The rows of X fall into 3 groups, and each row is roughly a mix of its group's hidden directions.
X, 101 rows:
[[ 1.09  2.21  2.02  0.32 -0.69  1.88  2.11  5.27  1.18 -0.12]
 [-3.72 -0.73  2.35  1.70 -1.18  0.17  0.93 -3.28 -2.89  1.92]
 [-1.12 -0.89  0.60 -1.51 -0.36  3.42 -0.90 -4.22 -3.52 -0.64]
 [ 1.25 -0.52  1.80  1.44 -2.10  3.08  4.41 -2.50 -1.03 -0.40]
 [ 3.41 -0.09 -3.08  4.02 -2.61  1.08 -0.66  0.50 -0.16 -1.37]
 [-3.05 -0.13  1.52  3.64  2.22 -1.02 -0.56 -2.05  1.50 -3.22]
 [ 1.50  1.21  1.17 -1.33  4.63  0.64 -2.04  0.38  1.83 -3.40]
 [ 0.66  0.07 -1.49  3.10 -0.91  0.48  1.62 -2.53 -1.28  4.90]
 [-0.05 -1.57 -0.86 -2.13  0.52  1.97  0.03  4.24  4.03  1.35]
 [ 0.25 -1.56  1.80  4.25 -1.22  1.12  2.85 -2.93 -2.16  0.01]
 [-3.97  1.01  1.44 -1.91  0.16 -4.71 -1.29 -1.12  0.52 -0.16]
 [ 0.07  0.75  0.77 -0.06  3.37 -0.58 -1.04  3.27  3.88  2.87]
 [ 1.73 -1.27 -1.78  1.47 -0.26  0.67  0.91 -0.34  0.92  5.98]
 [-0.52  0.08 -3.02 -0.37 -0.80 -1.69 -3.39  1.31  1.64  4.35]
 [-0.61 -2.12  4.00  1.90  0.47 -0.58  0.68  1.58  2.29 -3.84]
 [-2.44  0.88  1.00 -2.14  2.99 -4.52 -2.24 -0.02  1.03  0.49]
 [ 2.48 -1.39 -4.82 -1.74 -1.33  0.48 -0.66  2.64 -0.09  2.05]
 [-0.74 -0.54  2.98  4.73  0.17 -1.65  2.73 -1.44 -0.60 -1.80]
 [-0.09  2.26  0.81  0.05  0.90  0.55 -2.12  0.09  2.30 -5.59]
 [-2.66 -2.13 -0.11  1.09  1.85 -5.52 -1.05 -0.16 -0.33  0.12]
 [-3.55  1.89  3.01 -2.23  0.71 -1.74 -2.71 -1.74  1.05 -1.64]
 [ 0.32 -0.26 -1.07 -3.99 -3.49 -2.13  3.08  0.79 -0.40 -1.91]
 [ 1.76  0.42  0.97 -3.85 -1.31  1.38  3.22  1.45  2.25 -2.78]
 [ 1.53 -1.07 -1.25 -2.26  1.36 -1.97 -3.91 -0.87  1.71  3.61]
 [ 1.09  0.03  0.85  2.01  1.94 -3.52 -3.19 -3.79  0.62  0.92]
 [ 1.53 -3.05 -2.93  1.92 -0.14 -3.61 -1.18  0.82  1.68  2.46]
 [-0.11  1.67  3.24 -2.93 -1.30  2.87  2.30  1.10  0.16  3.09]
 [-0.44 -3.78  0.55 -0.47  2.85 -1.69 -0.14 -0.42  0.03 -4.67]
 [-1.40  0.96  0.41  1.99 -0.97 -4.17 -1.21 -3.78 -2.48 -0.80]
 [ 0.98  1.02  3.38  3.81 -0.84 -0.13  0.87 -3.24 -2.67 -0.95]
 [ 1.67  1.60  1.33 -0.19  0.36  2.52  0.77  5.41  1.66 -1.30]
 [ 2.97  0.57  0.08  2.65 -3.04  1.85  1.89 -0.08  1.48 -3.65]
 [-0.16  1.02 -2.07  3.41 -0.47  1.88  1.55 -3.24 -2.21  3.08]
 [-1.11 -1.39 -0.84 -2.35 -0.62  4.48 -0.08 -1.71 -3.67  1.30]
 [ 0.64  0.29 -3.02 -2.58  1.79  0.65 -2.00  3.66  3.05  1.18]
 [-1.09 -1.52  0.98 -3.84  0.55 -0.50 -0.40  2.12  3.30 -3.56]
 [ 2.15 -2.20 -1.34  0.92 -2.45  1.35  2.17 -0.60 -1.34  4.60]
 [ 1.04  1.65  2.34  1.75  0.44 -1.31  1.94  2.12  3.83 -3.28]
 [-3.50 -1.34 -2.65  1.47 -2.26 -2.55  0.19  2.43  2.64  0.42]
 [ 3.86 -0.92  1.18  0.44  3.08  0.75  0.88 -3.09  0.81 -3.09]
 [-1.67 -4.14 -2.71 -1.96  1.82 -1.61 -1.89 -2.06  1.06 -1.41]
 [-0.02 -0.16 -0.08  3.28  0.67  3.48  3.41  0.90 -0.77 -3.39]
 [-0.09 -2.22 -4.66  3.71  1.65 -0.40 -1.33 -0.26  1.65 -0.20]
 [ 0.41  0.60  3.60  3.75  0.35  3.05  0.77 -2.36  1.05 -1.92]
 [-3.38  0.40 -1.59 -2.90  0.01 -3.70 -2.43  1.85 -1.56  0.15]
 [ 1.06  0.38  3.50  2.97 -1.87  2.27  3.24 -1.25 -1.75 -1.36]
 [ 1.51 -0.08 -2.83 -3.00  2.99 -2.67 -0.78 -2.39  1.98  1.51]
 [ 0.62 -1.09 -1.84  4.14  0.17  1.07 -2.23 -3.52 -1.13  2.45]
 [ 2.63 -1.60 -0.60  0.72  0.63  4.57  3.32  1.62  1.45 -0.70]
 [ 6.05 -1.59 -0.29 -0.25  1.61  0.19 -0.33 -0.59 -1.82  1.51]
 [ 0.42  2.23  1.62  2.46 -1.61 -0.28  3.25 -1.00 -4.15  1.63]
 [-1.03 -2.61 -1.57  1.40  1.89  0.43 -0.41  3.09  4.45 -1.53]
 [-3.30 -3.48  1.49  0.71 -1.41  0.17  0.02  2.80  3.12 -1.62]
 [-0.01  0.40 -3.19 -3.17  1.91  0.70 -4.71 -0.73  0.78 -0.26]
 [ 0.91  1.11  0.06 -2.87 -2.53  1.26  1.15  0.69 -0.72  5.23]
 [-2.60  1.22  2.44  3.09 -2.48 -1.99 -0.09 -0.29 -3.69  0.62]
 [ 1.89 -1.02  0.60  2.88 -2.49  4.41  2.60 -0.70 -0.27  1.28]
 [ 3.14  2.47  3.30  0.87  2.65 -1.33 -0.66 -0.10 -0.71 -3.25]
 [-2.04 -0.54 -1.16  3.08  0.87 -3.86 -2.32 -2.62  0.09 -2.18]
 [ 2.19 -0.53  0.76  1.37 -1.16  4.53  4.24  0.38  0.59  0.05]
 [-0.02 -0.03 -1.90 -0.91 -0.29 -1.42  0.80 -5.36 -3.02  1.71]
 [ 1.60  0.95 -1.25  0.08 -0.20  5.27 -0.83  2.52  2.02 -2.00]
 [ 0.54  2.52  0.14  3.56  0.51 -1.87 -3.63 -0.38  0.33  3.38]
 [ 0.25 -1.10 -0.90 -2.35 -0.26  0.28  4.82 -2.34 -3.27 -0.92]
 [ 4.07 -1.18 -0.73  0.67  1.44 -1.54 -1.67 -2.64 -1.14  3.67]
 [ 2.46 -1.08 -3.85 -0.70 -3.22 -1.17  1.07  2.38 -1.81  1.91]
 [ 1.75  0.22 -1.22  3.35 -1.61  2.39 -0.46  2.21  3.12  2.99]
 [-1.35 -0.93 -1.28  3.82 -0.69 -3.66  0.06 -0.74 -1.00 -3.68]
 [-2.45 -1.41 -3.89  0.26  0.14 -1.06 -1.64  2.68  0.59  3.67]
 [ 2.72  0.32 -1.18 -3.82 -0.95  1.91 -2.84 -2.25  2.47 -0.78]
 [-1.34  2.13  2.24  2.62  1.47 -0.06  0.15  1.76  1.87 -4.58]
 [-3.91 -0.68 -2.38 -1.78 -0.80 -3.61 -1.91  0.36 -0.35  2.41]
 [-1.83  0.54 -1.89 -2.56 -4.72  1.26 -1.59  0.05  1.94  1.99]
 [-0.34  0.22 -2.08 -3.79 -0.99 -4.92  0.01  0.98 -0.50 -1.63]
 [-3.19  1.56  3.12  2.45  2.93 -1.46 -1.83 -1.06  0.52 -2.03]
 [-0.27 -0.87 -2.15 -5.24 -0.91  2.06  2.77  0.91  1.10 -0.41]
 [-2.95  2.00  1.12  1.45  2.62 -2.24 -0.81  2.96  1.01 -3.09]
 [ 2.97 -2.42 -0.93 -2.16 -0.13  0.38  0.97 -1.96 -1.27  4.60]
 [-0.11  1.73  0.27  3.32 -0.17 -1.63  0.43  1.90  0.76 -5.17]
 [ 0.25  0.76 -3.65 -1.43 -1.11  0.81 -0.39 -2.92  0.44  4.61]
 [ 3.15 -0.71  1.81  0.63  0.08  3.44  3.87 -1.10  1.95 -1.39]
 [-1.89 -0.98 -0.69 -1.18  2.28  0.78 -2.15  2.34  3.54 -3.62]
 [-0.27 -0.10 -2.38  1.44  0.88 -0.13 -4.83 -0.60  0.37  3.94]
 [-1.29 -0.18 -1.32 -2.79  0.76 -2.13  0.73  4.15  1.20  3.51]
 [-1.44  1.17  4.68  1.36  2.02 -0.91  1.62 -1.22  1.15 -3.23]
 [-1.97  0.71  3.74 -2.03 -2.10 -4.40 -0.36  0.55  0.11 -1.13]
 [-1.33  0.19 -0.86 -2.40 -1.38  0.46  1.49  0.19 -3.26 -4.96]
 [ 3.59 -0.71  1.43 -2.08  4.40 -1.91  1.52  0.66  1.45  0.57]
 [ 3.28  3.39 -1.07 -1.94  1.28  1.86 -0.99  2.54  2.49  1.42]
 [ 2.07  0.13  2.02 -0.05  0.45  4.46  3.74  2.08 -0.52 -0.97]
 [ 0.73 -3.48 -0.17  0.57  0.03  3.95  1.71  1.29  3.54 -1.46]
 [ 1.41 -2.79  2.50  0.57  3.30 -0.80 -0.69  1.81  3.90 -1.08]
 [ 1.98  0.00  1.56  3.18  2.29  0.91 -1.71  3.58  2.93 -1.05]
 [-0.63  2.28  5.15  0.06  0.72  1.94  1.87 -2.32 -1.49 -0.65]
 [ 1.14  4.16  3.69 -0.51  0.28 -3.74  0.91  0.10  0.67  0.38]
 [ 0.71  0.73  2.00  2.64  1.57 -4.12  1.99  0.38  2.35  2.62]
 [-0.82 -1.28  0.45  4.81  1.10 -3.38 -0.13 -2.22  0.01 -2.17]
 [ 1.43 -2.96 -0.78  4.75  2.62 -1.79 -0.22 -0.76  1.51 -1.00]
 [ 4.91 -0.69 -0.09  1.21  0.84  2.37  1.30  1.31  2.81  2.06]
 [ 1.03  1.40 -0.33 -2.83  1.67  4.97 -0.84 -0.61  0.35  2.83]
 [-1.14  1.70 -0.28  0.71  0.67 -0.31 -1.31  4.39  4.48  1.25]]

Here is one row from each group, named. Which group is each of the other rows in?
[-2.56 -0.85  1.32  4.90 -0.33 -0.34  3.26  0.41  1.34 -1.43] | A
[-4.36 -0.36  0.47  3.41 -0.24  0.79 -0.59 -0.16 -2.57  3.05] | F
[ 0.22 -2.10  1.83 -2.17  1.41  0.13 -0.82 -0.63  1.62 -5.45] | S

[-1.47  2.72 -0.32 -1.18  0.56 -3.55 -3.89  2.45  0.60  1.58] | S
[-2.42  0.82  3.41  2.67  2.33 -2.10  0.59 -1.44 -1.25 -2.98] | F
[ 4.43  2.34  0.67 -0.22  3.79 -0.77 -1.58 -0.89  1.75 -1.00] | S
[-1.59  0.84 -0.79  2.30 -1.90  1.14 -1.91 -2.16 -2.51 -4.40] | F
[ 0.56 -0.59 -2.00 -1.70  2.10 -0.48 -1.76  2.81  4.82  1.22] | S
[ 0.26  0.44  1.03  2.62  0.80  4.38  3.76  0.36 -0.94 -2.18] | A
[-2.19 -0.49 -1.31  1.28 -0.27 -2.22 -3.81  0.13  2.99  3.33] | S
[ 2.11 -1.93  0.88  0.82  3.26  3.72  1.16  1.98  2.92  0.08] | A
[-1.06  1.36  4.44 -0.62 -0.89 -1.92  0.78  2.95  2.68 -1.96] | S
